In the data rows, 128 means zero.
Here are some points:
95 142 160 99 135 107 99 127 104 94 102 103 150 156 161 111
162 239 209 62 220 106 205 255 103 206 211 113 182 163 142 226
155 219 195 65 195 104 184 229 104 186 198 118 180 162 149 218
163 162 140 109 183 107 174 192 101 168 152 131 139 133 124 169
159 74 67 161 118 153 158 118 154 162 130 156 79 80 76 118
76 170 183 66 145 106 81 131 102 66 104 62 203 196 203 131
92 141 165 100 110 105 68 85 104 63 99 88 149 158 174 86
119 173 190 118 115 104 104 118 101 105 176 116 189 179 197 199
149 133 127 155 135 135 151 140 147 152 144 149 118 122 113 145
115 146 156 113 149 108 127 154 101 125 126 121 148 146 146 140
151 111 83 140 148 105 157 148 127 155 130 141 103 109 97 129
108 171 182 97 133 106 106 132 101 97 152 104 185 176 189 169
151 88 65 132 148 108 160 142 114 159 119 141 93 98 84 121
158 73 64 171 107 166 151 109 170 159 134 160 76 79 73 115
134 73 74 177 65 204 117 87 213 131 126 170 67 73 77 86
158 88 65 149 134 132 160 133 141 158 127 147 89 95 84 125
108 145 155 104 155 105 123 155 102 122 119 115 151 152 145 137
86 149 168 72 123 106 68 100 102 64 88 70 161 167 182 84
67 140 157 64 139 104 81 114 102 64 50 72 158 161 166 71
104 148 163 110 130 105 104 130 101 102 122 111 153 157 164 128
67 140 156 67 136 107 78 109 103 65 47 64 155 162 168 67
155 105 67 118 164 105 166 159 101 160 121 134 104 110 92 134
41 148 172 63 134 104 50 92 101 66 0 63 179 182 188 37
141 143 148 158 126 141 139 135 147 143 152 149 130 129 128 150
119 127 135 129 144 107 132 146 118 133 121 130 126 130 125 128
153 90 65 137 146 107 162 141 118 159 118 141 95 101 85 125
48 137 154 64 146 106 88 123 101 65 35 63 164 163 164 73
170 79 68 167 113 151 166 119 151 170 140 160 79 79 74 124
96 144 164 105 116 106 81 99 104 65 107 96 151 157 172 102
47 154 171 65 148 106 77 120 102 64 33 62 184 182 189 79
173 177 155 179 130 107 174 146 101 175 183 156 132 121 121 180
114 143 168 133 83 131 79 83 126 87 141 123 149 150 175 129
97 163 175 76 141 107 101 139 103 86 126 94 181 177 183 144
150 7 66 210 65 232 127 58 224 149 144 199 23 52 33 82
159 72 66 154 124 144 158 120 148 164 128 151 80 84 77 118
87 154 165 64 155 104 108 153 99 95 105 87 172 171 170 127
167 85 63 139 143 107 172 140 101 170 129 142 90 95 79 127
174 83 66 212 62 199 159 97 190 165 157 182 71 56 69 121
43 175 187 65 157 105 72 132 100 64 32 63 220 211 205 101
225 195 117 92 193 107 214 185 104 198 176 134 126 116 105 179
116 137 148 128 133 108 116 134 116 121 121 124 137 140 141 126
100 156 175 92 130 106 90 116 102 68 123 95 174 175 188 132
136 109 105 136 143 115 144 144 138 143 120 138 106 112 103 126
161 71 66 152 123 141 161 124 143 163 129 151 80 82 74 120
169 184 162 164 143 105 176 160 102 174 183 152 141 131 127 186
134 73 65 170 90 188 126 96 197 136 122 163 75 82 80 91
209 90 65 103 160 105 195 143 103 190 137 136 93 90 75 139
158 22 66 209 63 219 137 73 209 156 149 191 36 53 44 97
75 205 211 66 170 104 99 186 102 62 189 62 255 229 216 206
191 213 169 67 207 105 204 221 102 198 183 126 149 141 125 198
171 96 66 146 143 106 167 139 121 167 133 147 92 95 82 134
161 123 93 118 168 102 168 169 104 164 131 135 114 114 103 144
130 181 185 121 139 106 136 157 103 141 177 126 181 167 172 200
143 139 143 158 132 134 144 139 143 145 150 149 126 126 125 149
156 102 65 126 155 109 165 152 105 158 121 136 104 107 90 131
Then 10 other points, each followed by its number:
89 137 164 97 106 105 56 77 102 64 91 79 145 153 173 68 0
61 156 170 65 149 104 87 132 101 65 58 64 184 179 184 96 1
128 115 130 152 120 158 128 122 168 134 127 146 111 118 116 121 2
172 153 123 138 163 106 176 169 103 169 153 142 123 119 109 161 3
62 192 201 67 165 106 87 161 100 64 135 64 241 224 212 165 4
88 153 170 81 123 105 78 104 104 65 99 80 164 172 183 100 5
110 137 159 132 107 125 91 101 132 98 126 122 140 147 158 116 6
127 102 91 130 146 106 143 145 130 142 112 134 105 112 100 120 7
176 96 64 214 65 196 159 99 185 166 162 181 74 60 74 126 8
189 218 174 74 198 105 207 210 103 197 188 129 150 141 126 200 9
Which two of these numbered points are nearest to each point below, ignoring the 2 directions in which the first points spread most? Their numbers follow each, nearest first.
86 219 225 65 176 107 115 224 101 63 238 61 255 231 210 247 > 4 8
177 105 66 216 65 192 164 102 181 169 164 180 80 68 78 132 > 8 6
178 116 65 221 63 190 168 103 177 170 168 178 86 72 81 138 > 8 6
137 171 173 137 136 105 141 150 101 145 170 138 161 153 155 186 > 6 8
181 129 66 219 63 184 171 108 173 172 173 180 91 77 88 143 > 8 6
183 142 99 218 83 175 172 115 162 172 176 176 99 90 95 153 > 8 6
180 152 116 215 95 162 173 120 152 173 178 173 109 96 100 159 > 8 6
131 105 117 161 110 175 127 112 184 134 128 153 100 105 103 110 > 2 6
170 71 65 208 65 202 154 92 193 164 155 182 65 53 65 116 > 8 6
65 156 173 65 146 105 82 126 101 63 66 64 182 182 190 96 > 1 3
93 138 165 102 103 107 59 78 104 67 96 88 142 153 173 77 > 0 5
139 161 179 173 65 157 119 93 146 136 188 165 154 137 162 182 > 8 6
170 66 63 180 95 171 161 105 166 167 143 168 72 64 67 118 > 5 6
62 156 169 65 158 105 101 151 103 64 70 68 179 176 177 107 > 1 7
94 155 173 88 124 107 83 113 103 63 115 89 170 173 186 121 > 5 6
85 180 191 64 157 105 104 164 101 64 137 64 214 201 200 168 > 4 5
101 194 194 66 170 105 124 195 103 113 170 86 212 196 191 201 > 4 2
156 175 175 191 84 139 154 120 123 161 197 169 145 127 139 188 > 8 6
70 159 167 62 155 105 99 143 101 66 88 76 179 177 179 116 > 1 7
72 151 160 64 147 104 96 134 102 64 73 76 170 169 172 98 > 1 7
124 94 79 125 148 108 144 142 124 142 106 135 101 109 96 114 > 7 1
42 169 183 65 152 106 66 119 102 66 0 61 208 202 202 80 > 1 3
39 155 172 66 143 105 56 101 102 62 0 61 189 188 190 50 > 1 7
134 92 99 167 99 185 124 104 194 134 125 158 88 93 94 102 > 2 6
95 143 169 108 88 105 40 65 103 66 111 83 149 156 186 80 > 0 6
166 166 145 138 163 106 172 177 101 167 162 140 137 135 125 174 > 3 5
123 97 80 122 150 105 144 145 118 142 104 131 101 110 95 116 > 7 1
60 138 155 65 142 106 85 121 100 66 44 71 160 160 167 72 > 1 7
124 145 174 162 63 169 78 58 170 105 169 155 147 136 174 148 > 8 6
139 87 80 172 99 186 130 105 196 139 127 164 83 87 87 103 > 2 4
135 99 117 190 63 215 115 81 227 127 143 177 84 86 96 99 > 8 2
148 105 67 135 148 107 155 149 117 152 123 140 103 109 94 131 > 7 1
101 148 164 107 125 105 93 113 102 89 116 104 153 157 169 119 > 5 6
41 159 178 62 147 103 64 109 104 64 0 61 199 196 196 63 > 1 7
132 78 78 171 86 193 120 92 201 132 121 164 75 82 81 93 > 2 6
70 160 178 64 130 104 59 101 103 64 70 63 186 187 198 84 > 5 3
157 78 64 168 110 164 153 112 165 157 132 159 79 81 76 114 > 5 3
109 157 174 118 106 107 83 94 100 78 144 108 167 163 190 142 > 6 5
106 238 235 65 196 104 151 255 102 161 255 60 255 218 194 255 > 4 2
153 121 107 149 143 123 154 145 136 154 137 145 111 112 106 136 > 3 1
182 161 131 207 102 148 174 128 139 174 181 171 116 103 106 169 > 8 6
38 185 195 66 161 107 79 149 101 63 83 62 232 216 208 130 > 4 2
147 101 65 131 149 105 159 150 112 156 122 141 99 106 95 128 > 7 1
165 58 66 211 63 209 149 87 198 162 153 185 57 51 58 113 > 8 2
60 140 158 64 149 103 90 127 102 65 54 70 165 170 169 86 > 1 7
99 141 170 107 88 107 38 64 103 62 113 87 147 155 181 82 > 0 6
87 157 170 67 145 106 101 141 101 79 106 88 177 172 180 129 > 5 1
129 158 172 145 111 107 118 120 101 124 164 137 157 152 161 169 > 6 8
125 170 180 122 131 107 119 143 101 125 168 126 174 167 171 185 > 6 8
116 163 177 122 118 103 102 119 102 107 157 120 171 165 180 167 > 6 8
129 66 67 171 73 198 117 85 205 132 118 167 65 71 72 81 > 2 6
114 150 166 126 115 106 104 115 102 106 138 121 154 156 167 144 > 6 5
121 207 201 63 183 107 153 228 103 154 190 102 203 186 172 221 > 4 2
127 141 162 156 91 158 107 103 166 120 151 148 140 135 151 141 > 8 6
205 131 66 143 155 105 192 149 102 185 152 146 100 99 88 151 > 3 7
